(in the rows, 128 means zero)
Rows swapped in pairs by one turn or mirror: which row each one swaps with
K480: [126 134 138 134 129 133 131 130 162 120 156 126  93 133 136 163  99 119
 144 130 140 171 107 128 137]
K591: [116 114 119 159  98 181 113 116 153 139 150 125 150 153 141 138 141 133
 118 117 128 109 128 111 137]
K272: [129 133 142 137 165 120 136 152 111 136 117 125 112 152 117 124 102 123
 137 124 163  87 113 128 120]
K743: [111 164 114 130 106 111  94 119 130 144 134 106 140 115 123 102 142 125
 134 100 140 162 147 105 118]
K270: [121 153 142 131 121 161 135 128 117 138 128 124  97 201 134 127 122 130
 120 143 134 134 162 133 124]
K333: [131 169 128 128 140 132  93 102 166 119 123 102 116 154 117 144 146 144
 152 150 151 133 141 125 119]
K926: [138 127 135 112 167 152 118 125 155 136 133 114 126  96 139 153 130 143
 119 132 126 155 122  87 120]
K568: [134 164 130 117 137 114 113 113 140 113 112  98 140 112 115 124 141 142
 134 128 158 174 149 103 123]
K18: [133 137 137 117 133 125 134 136 141  85 127 123  97 176 133 122 111 126
 134 144 128 121  88 135 137]
K580: [121 141 118 170 108 135 124 151 131 132 134 133 170 141 121 125 138  92
 131 129 131  99 140 147 147]
K674: [132 120 125 136 121 129 128  95 102 126 117 128 154 172 116 138 127 124
 136 144 122  97 115 160 121]
K7: [121 113 143 143  85 128 147 149 151 149 130 109 159 136 138 112 103 157
 123 134 106 154 118 104 133]
K14: [114  99 130 108 117 121 151 114 147 121 119  94 108 141 121 120 129 170
 134 164 148 127 135 119 115]
K155: [126 139 139 134 136 134 123 140 176 120 162 125 130 151 145 148 139 117
 117 120 138  93  94 106 119]
K555: [150 133 141 126 114 109 132 128 127 138  87  87 119 124 107 136 149 142
 111 152 105 160 157 115 127]
K854: [127 135 132 147 105 147 131 126 107 162 153 121 171 144 111 142 128 128
 138 128 136 120 139 168 113]
K867: [118 128 131 139 116 141 128 120 105 111 161 123 142 136 122 120 122 131
 141 136  69 152 110 114 125]
K701: [127 135 140 143 124 127 122  95 101 141 138 126  91 149 142 119 127 100
 144 131 151 136 158 110 156]
K964: [130 113 150 128 109 115 133 123 133 115 115 123  88 106 123 119 146 143
  93 143 159 164 135 132 130]
K641: [120 168 129 117  92 114 131 138 115 126 112 123 146 137 126 145 130 141
 125 166 155  90 137 142 129]
K332: [137 125 138 128 148 153 117 151 104 118 136 129 173 139 128 135 127 122
 110 115 150 119 176 114 130]
K592: [126 151 132 137  70 112 132 165 145 125 151 121 100 138 135 143 123 125
 132 123 168 124 137 128 116]
K377: [132 131 133 131  84 142 135 125 116 120 115 124  67 170 133 123 139 130
 130 131 147 121 114 126 130]
K499: [140 106 135 137 106 111 172 156 117 143 132 120 151 148 116 114 101 107
 138 126 149 130 131 141 117]
K112: [123 118 134 138 149 128 130 141 101 135 146 119 144 143 121 143 142 134
 118 120  93  75 141 139 132]
K890: [128 132 121 128 106 138  86 105 106 130  95 119 115 116 122 131 161 143
 117 129 127 149 152 106 145]
K938: [141 116 150 136 164 118 116 134 149 132 110 121  99 113 137 139 107 122
 132 122 130 120 150  89 158]
K779: [147 152 122 162 115 136 130 145 172 146 146 114 142 155 134 149 124 131
 115 111  98  98 135 108 143]
K736: [126 129 129 130  88 115 134 127 137 125 115 127 108 152 130 127 118 135
 128 139 205 125 130 112 125]
K92: [119 155 132 128 148 123 123 144 117 103 107 123 172  99 131 126 129 111
 124 109 135 117 109 106 116]
K442: [123 175 141 115 123 134 138 143 127 106 107 120 178 137 114 127 125 148
 138 123 131 149 106 148 113]
K599: [120 165 124 131 116 113 100  92 118 142 114 122 106 130 117 116 124 135
 137 112 121 167 157 134 116]
K787: [125 151 139 132 159 145 119 121 155 113 162 127 169 154 128 130 131 129
 144 143 142 107 147 144 134]
K968: [119 175 118 127 125 139 102 131 130 133  92 119 146  87 116 125 131 140
 110 148 114 146 128 131 137]
K459: [156 136 146 120 131 136 140 134 137 156 130 142 123 170 126 156 124 132
 129  94 123 132 113 137  83]
K177: [163 105 147 115 124 112 158 133 151 117 145  91 136 162 122 121 131 133
 123 125 135 136 102  98 108]
K928: [151 122 123 150 123  97 165 138 158 118 141  96 117 174 121 132 133 126
 129 155 140 143 128 134 107]
K625: [132 170 131 137 105 134 132 135 151 146 141 126  89 167 134 132 114 118
 133 144 117 103  98 135 138]
K621: [127 123 141 113 140 113 166 136 130  77 128 136 142 126 119 130 105 122
 138 135 137 134 123 155 107]
K790: [125 135 138 116  96 146 121 117  78 146 132 118 111 108 132 152 128 127
 103 114 109 120 126 106 123]
K523: [127 123 147 127  89 113 133 141  94 111 104 119 161 126 112 130 131 134
 137 115 119 135  89 131 125]
K100: [151 135 137 134 132 101 163 152 144 100 131 117 143 111 127 119 107 129
 108 113  90 129 116 117 121]
K577: [131 133 144 112 171 142 137 111 135 115 121 126  95 132 120 130 119 125
 127 120 164 140 118 151 102]
K252: [130 104 153 132 107 168 136 143 144 120 114 125 139 121 147 116 139 145
 111 138  81 135 125 105 143]
K165: [107 116 130 110 132 148 160 124 144  98 125 100 150 136 145 126 129 161
 134 155 113 129 106 108 116]
K464: [123 134 130 126  96 123 136 133 159 111 142 126 162 136 136 126 132 121
 117 130 102 171  88 123 126]
K649: [ 93 183 128 111 115 126 109 114 124 146 126 149 127 140 122 112 104 122
 127 130 109 136 128 151 119]
K654: [123 100 139 130 133 150 134 136  81 131 130 144 144 124 131 125 111 100
 149 101 126 130 144 132 126]
K91: [142 138 112 141 159 153 101 126 131 107 114 112 134  98 118 133 148 114
 113 131 105 124 153 123 149]
K215: [114 110 123 172 106 140 126 144 135 106 135 117 145 138 103 126 134 145
 126 171 126  99 132 143 128]
K747: [116 136 128 170 157 120 111 141 133 137 109 114 123 107  98 107 116 116
 132 109 151 136 139 142 148]
K532: [134 144 145 147  82 126 132 149 160 130 118 124  74 132 131 133 124 141
 140 141 144 128 160 134 133]
K957: [128 114 129 134 115 114 126 118  88 130 137 131  90 148 128 137 111 133
 125 138 147  84 140 113 147]
K64: [127  64 135 132 118 125 127 119 176 133 132 115 132 140 125 128 134 145
 126 140 141 135 111 119 123]
K496: [130 110 136 145 159 128 120 120 171 128 158 125 139 131 129 117 130 118
 132 120 101 114 161 108 148]
K655: [120 117 133 115 137 141 130 127  80 146 146 125 104 128 126 128 128 131
 130 113 101 117 176 120 131]
K755: [101 125 147 125  95 144 116 111 132 139 113  97 117 150 125 108 139 154
 125 155 164 103 111 109 130]
K362: [126 100 136 123 123 139 119 130 154 160 162 126 173 133 129 128 129 132
 118 129 133 167 157 122 130]
K493: [130 126 132 135 141 148 146 142 153 165 117 147 125 179 134 151 121 108
 126 112 134 112 119 146 127]
K757: [138 165 138 139 122 123 131 168 119 108 101 125  85 127 128 127 109 129
 113 102 107 131 145 111 119]
K426: [125 165 131 115 103 142 132 116 142 155 146 112 123 130 142  99 146 136
 103 118  86 135 124  98 124]
K573: [147 156 144 144 118 118 137 158 137 127 153 127  81 165 131 136 119 120
 115 101 149 114 150 118 129]
K400: [129 154 133 137  86 124 136 139 180 150 114 115 110 102 120 133 128 122
 131 158 111 109 136 130 134]
K222: [143 141 144 122 113 129 108 122 112 159 140 127 111 106 125 120 153 117
 116  87 132 158 149  96 130]
K805: [130 124 137 113 143 130 135 141 151 150  74 126 163 115 127 143 133 128
 133 126 119 162 118 116 135]
K140: [124 117 140 106 124 158 127 101 123 122 129 106 106  97 123 103 156 158
 118 140 135 151 126 103 124]
K99: [121 144 139 138 154 137 118 160 109 125 138 127 153 137 134 119 137 124
 122 128 114 168 183 119 135]
K698: [139 128 141 138 136 138 123 146 156 147  75 124 167 132 132 131 121 149
 144 126 142 128 152  92 124]

K270 pairs with K555
K779 pairs with K442
K155 pairs with K92
K641 pairs with K426
K805 pairs with K493
K854 pairs with K7
K252 pairs with K674
K333 pairs with K757
K100 pairs with K787

Rows swapped in pairs by one turn or mirror: which row each one swaps with
K295: [146 100 158 105 133 162 146 101 107 132 139 161 126 125 110 105 108]
K893: [107 112 142 104 139 128 113  86 107 110 167 132 104 138 143 150 108]
K929: [124 135 132 125 136 123 102 161 124 137 145 102 142 145 109  93 106]
K628: [143 132  89 139 168 147 112 119 127 149 150 148 150 143  89 144 115]
K715: [148 128 128  97 140 107 126 112  75 120 137 147 138 132 117 156 103]
K324: [ 97 113 149 103 142 118 105 103 106 114 165 142 103 138 137 158 106]
K411: [108 116 158 105 142 130 116  97 103 105 160 141 101 143 132 159 119]
K650: [112 139 105 123 156 154 115  92 156 109 174 121 126 154 100 136 120]
K440: [147 106 125 135 108 106 123 121 112 145 148 130 140 105 127 134 151]
K731: [152 111 166 121 146 140 157  94 129 137 158 161 133 126 118  97 118]
K774: [134 161 130 127 149 136 151 142 169 140 159 152 147 110 111 128 108]
K509: [119 135  99 126 160 158 125 100 155 107 178 130 112 145 106 129 120]
K110: [117 122 132 126 141 108 118 147 129 148 172 107 156 152 127 102 119]
K962: [142 134 122  94 121 118 133 136  78 141 131 131 111 112 126 128 111]
K924: [133 165 139 120 163 128 152 150 148 144 148 160 139 124 109 126 102]
K714: [111 117 124 129 145 122 112 161 124 140 170 108 145 154 121  97 102]
K294: [142 144 108 132 152 148 100 125 147 156 130 154 138 121  86 114 112]
K209: [124 108 140 136 112  99 134 124 115 136 144 133 132 102 131 139 146]
K627: [104 142 112 124 171 157 116  98 151 112 172 129 118 153 108 130 114]
K984: [154 105 169 115 131 150 143  97 119 126 156 155 127 132 105 102 117]
K538: [138 162 124 121 150 139 156 157 141 132 178 151 140 105 102 117 115]
K528: [119 130  97 135 161 156 110 110 156 109 177 132 116 155 118 137 109]
K635: [109 121 115 120 134 128 106 150 125 137 151 109 155 156 108  97 103]
K751: [158 108 162 122 134 160 144 115 114 146 139 149 113 119 110 100 107]
K305: [149 152  89 132 158 140 119 117 119 143 160 148 146 137  78 126  90]
K593: [123 108 143 145 105  97 121 126 113 149 153 153 128 105 113 129 129]
K457: [112 139 107 129 161 164 111  99 160 110 171 133 123 146 112 137 113]
K482: [ 98 155 154 146 171 147 124  92 110 134 159 144 130 145 106 116  92]
K817: [131 118 127  98 134 122 133 123  64 121 151 148 125 132 111 156 102]
K61: [130 132 119 136 128 143 115  90  92 119 186 104 135 123 141 115 107]
K325: [139 121 125 111 136 111 114 112  59 137 144 147 133 117 105 144 113]
K833: [135 120 137 153 125 109 120 123 101 147 145 143 134 105 137 144 149]
K704: [145 180 127 136 147 130 150 137 147 134 158 151 143 127 120 133 100]
K589: [138 132  90 134 157 148 104 120 131 129 157 155 152 140  75 133 101]
K361: [100 107 143 105 155 128 120  97 102 113 164 145 103 131 143 155 104]
K781: [ 98 118 145 110 140 126 120  97  99 107 154 133 101 137 143 159 112]
K211: [120 158 134 117 155 120 165 139 157 140 141 145 147 125 114 117 100]
K712: [130  97 132 129 117 117 125 113 122 152 147 131 150  98 133 131 151]

K61 pairs with K482
K704 pairs with K833
K211 pairs with K712
K962 pairs with K294

